Each row has a name. Each piece below is followed by the name of the row it came from, unless a question asks for something else. Each question is about the rows just above it. Some pieces are copies with a little noise. Places in a row count from 1.

Columns, left to right: T Q P Y
[47 42 42 46] = Q653
[ 42  18 -43  51] = Q129
[18 42 42 46] = Q128
asked: [18 42 42 46] | Q128
Which row holds [18 42 42 46]? | Q128
[18 42] begins in row and place | Q128, 1
Where does [ 18 -43] start? Give its row and place. | Q129, 2

Columns, left to right: X K R F C Z M
[16 18 -2 15 18 -6 17] = Q375
[-13 -12  26 -14 -13  25 -13] = Q46
[-18 -16  28 -14 -20  30 -18] = Q101
[ 47  48 -35  47  48 -35  48] = Q129
[ 56  58 -44  56  59 -46  58] = Q533
[-66 -67  79 -64 -70  80 -67] = Q73
Does one of the named rows hold [ 58 -44  56  60] side by side, in this order? | no
asked: [-13 -12  26 -14 -13  25 -13] | Q46
Where does [-64 -70  80] start? Give its row and place. | Q73, 4
asked: [ 47  48 -35  46  48 -34  48] | Q129
Does one of the named rows hold [ 47 -35] side by side, in this order? | no
[-14 -14  47  56 -64] is in which column, read top down? | F

Columns, left to right: A S U N
[ 67  75 -52 -70] -> Q558
[-51 -70 -52 -69] -> Q73
[-70 -63  51  69] -> Q533
[-63 -70  49  66] -> Q375
The row with [-52 -69] is | Q73
Row and place where [-63 -70] starts: | Q375, 1
asked: [-52 -70] | Q558
Where do [-70  49  66] appear? | Q375
asked: [-70  49] | Q375

Columns, left to right: W E G J H D
[ 86  37 -26 -31 -15   9] -> Q533
[ 92  37 -32 -28 -20  10] -> Q46
[ 87  36 -28 -30 -16  10] -> Q128
[ 88  36 -29 -29 -18   9] -> Q375
Row and place where [-28 -30 -16  10] starts: | Q128, 3
asked: [ 88  36 -29 -29 -18   9] | Q375

Columns, left to right: melak tig Tof Supe
[ 6 33 40  2] = Q958
[-25 -12  23 -57] = Q168
[66 18 16 22] = Q101
[ 41 -51  19   8] = Q375
[66 16 73 64] = Q558
[  1  66  16 -22] = Q73
[  1  66  16 -69] = Q876
[ 63  30  75 -75] = Q653
[-30  10  69  -1] = Q129
[ 6 73 64 16] = Q533
Which column holds [-25  66] top down? | melak
asked: [  1  66  16 -69] | Q876
asked: [  1  65  16 -22] | Q73
asked: [66 16 73 64] | Q558
[10 73] is in which column, read top down? | tig
Which row holds [16 73 64]? | Q558
The row with [  1  66  16 -22] is | Q73

Columns, left to right: lekar tisu lobap Gom nivin bota bavek
[-38  -6  31  15 -14 -39 -62] = Q73
[-25  59  27  30  58 -22  -6] = Q958
[  9  -5 -23  -7 -25 -33 -31] = Q876
[-27 -36  -7  -8 -17 -38  31] = Q128
[ 13  22  -4  34  41 -17 -65] = Q653
[-18  31 -37 -24   8   0  33] = Q129
[ 21  15 -13  10  -6  22 -26] = Q533
[-24   4 -79  16 -18 -61 -34] = Q375
Where do [-24   4 -79  16 -18] appear? | Q375
The row with [ 30  58 -22  -6] is | Q958
Does one of the named rows hold [-38  31] side by side, in this order? | yes
Which column holds [ 27 -23  -7] top down? | lobap

Columns, left to right: Kugor gune Lugam Rusa zor kip Mot Dob mekod
[ 27  67 -94  53 -92 -87 -17  49 -19]  Q375
[ 20  46 -63  35 -64 -78 -14  35 -12]  Q129
[ 16  41 -55  34 -49 -73 -14  30 -11]  Q653
The row with [ 46 -63  35 -64 -78 -14] is | Q129
[ 46 -63] is in which row? | Q129

Columns, left to right: susaf dav Tano boze rusef mus pasa
[ 29 -81 -33 -81 -37 -76   1]  Q533
[ 36  -2 -26  78  32  78  -2]  Q46
[ 37  -2 -25  77  32  77  -3]  Q958
[ 38  -2 -28  80  34  80  -1]  Q876
[-37   1  26 -80 -35 -79  -1]  Q653
[ 36  -1 -25  77  34  75  -3]  Q375
[ 40  -3 -27  81  32  82  -2]  Q168
[-38   3  29 -81 -34 -81   3]  Q128
asked: [ 29 -81 -34 -81] | Q128
Which column holds this, read top down? [-2  1 -1 -3] | dav

Columns, left to right: Pez navub loke Punus kisu kapir tibon Sonan
[  9 -18 -11   6   7  12  12 -19] : Q101
[-15  32  -5   2   4  -3  -7 -20] : Q375
[ -2  22 -20 -15   4  -4 -30 -26] : Q128
[ 20  -7 -56   6   3 -62   0   0] : Q653
[ 19 -25   6  10  -7  10  20   9] : Q168
[  6  20 -56   3  -7 -62   7 -16] : Q558
[ -5   0 -26 -46  21 -22 -29  10] : Q73
[ 12 -42 -27  -5 -88  15 -19  36] : Q46
[ 23   6 -26 -16   3 -66  -2   0] : Q129
[ 10  18   7 -43  -4  -8 -58  19] : Q958
asked: [ -2  22 -20 -15   5  -4 -30 -27] | Q128
asked: [ -4   0 -25 -46  21 -21 -30  11] | Q73
Where do [  6  20 -56   3  -7 -62] appear? | Q558
[  4   3  -7  -7  21 -88   3] is in which column, read top down? | kisu

Columns, left to right: tuz Tivef vuse Kisak
[-40 -13  25 -21] = Q129
[ 31   4  20 -16] = Q101
[ 19  14 -26   1] = Q375
[ 53 -21  25 -13] = Q876
[-26  25] is in which column, read top down? | vuse
Where does [ 19  14 -26] start? Give its row and place. | Q375, 1
[19 53] is in which column, read top down? | tuz
Row and place where [-13  25 -21] starts: | Q129, 2

Columns, left to right: kovip tomuv gesaf Koz vore nebud
[-48 -35 -35  45 -62  23] = Q533
[ 50 -35 -35  45 -62  23] = Q958
[ 50 -14 -35  45 -62  23] = Q653
asked: [ 50 -14 -36  45 -62  23] | Q653
Does one of the named rows hold [-35  45 -62] side by side, in this order? | yes
asked: [ 50 -35 -35  45 -62  23] | Q958
asked: [ 50 -35 -35  45 -62  23] | Q958

Columns, left to right: Ketez velin Namun lofek susil
[-4 -4  0  0 -1] = Q375
[ 4 -3  2 31 -2] = Q128
[-2  0  0 -1  0] = Q129
[ -2 -70   5   7  -3] = Q168
[-69  -1   3  -4   0] = Q73
[ -4  -3   5   7 -70] = Q653
Row and place where [-70   5] starts: | Q168, 2
Where does [-1  0] start? Give its row and place. | Q129, 4
Which column holds [0 2 0 5 3] top down? | Namun
Which row holds [-70   5   7  -3]? | Q168

Columns, left to right: vos gor zop fer robab
[-42 -30   4  -4   1] -> Q533
[ 16   9 -48   2  33] -> Q129
[-6  1  1 -4  4] -> Q558
[14  6 54 30 24] -> Q876
[ -9  26 -29 -19  12] -> Q128
[  5   1   4 -30  11] -> Q101
[ 31  35 -15  -7  90] -> Q375
[-19  20  -5 -42  64] -> Q958
Does one of the named rows hold [ 26 -29 -19] side by side, in this order? | yes
Which row holds [ 1 -4  4]? | Q558

Columns, left to right: Gidup tizi gisev Dul mipat repa
[-15 -56 -40 -63   4 -75]  Q101
[15 -8 -5 -7 36 31]  Q958
[  7   6 -11   7   2 -15]  Q876
[-25 -18  -2 -24 -34 -27]  Q73
[  2 -75  39  -3  11  15]  Q558
[ -7 -22   1  -5  18  40]  Q128
[ -7  -5  36  -4 -10  -3]  Q533
[-33 -26  41 -31 -33   3]  Q129
asked: [  4 -75] | Q101
asked: [-16 -55 -40 -62   4 -75] | Q101
asked: [-25 -18  -3 -24 -33 -27] | Q73

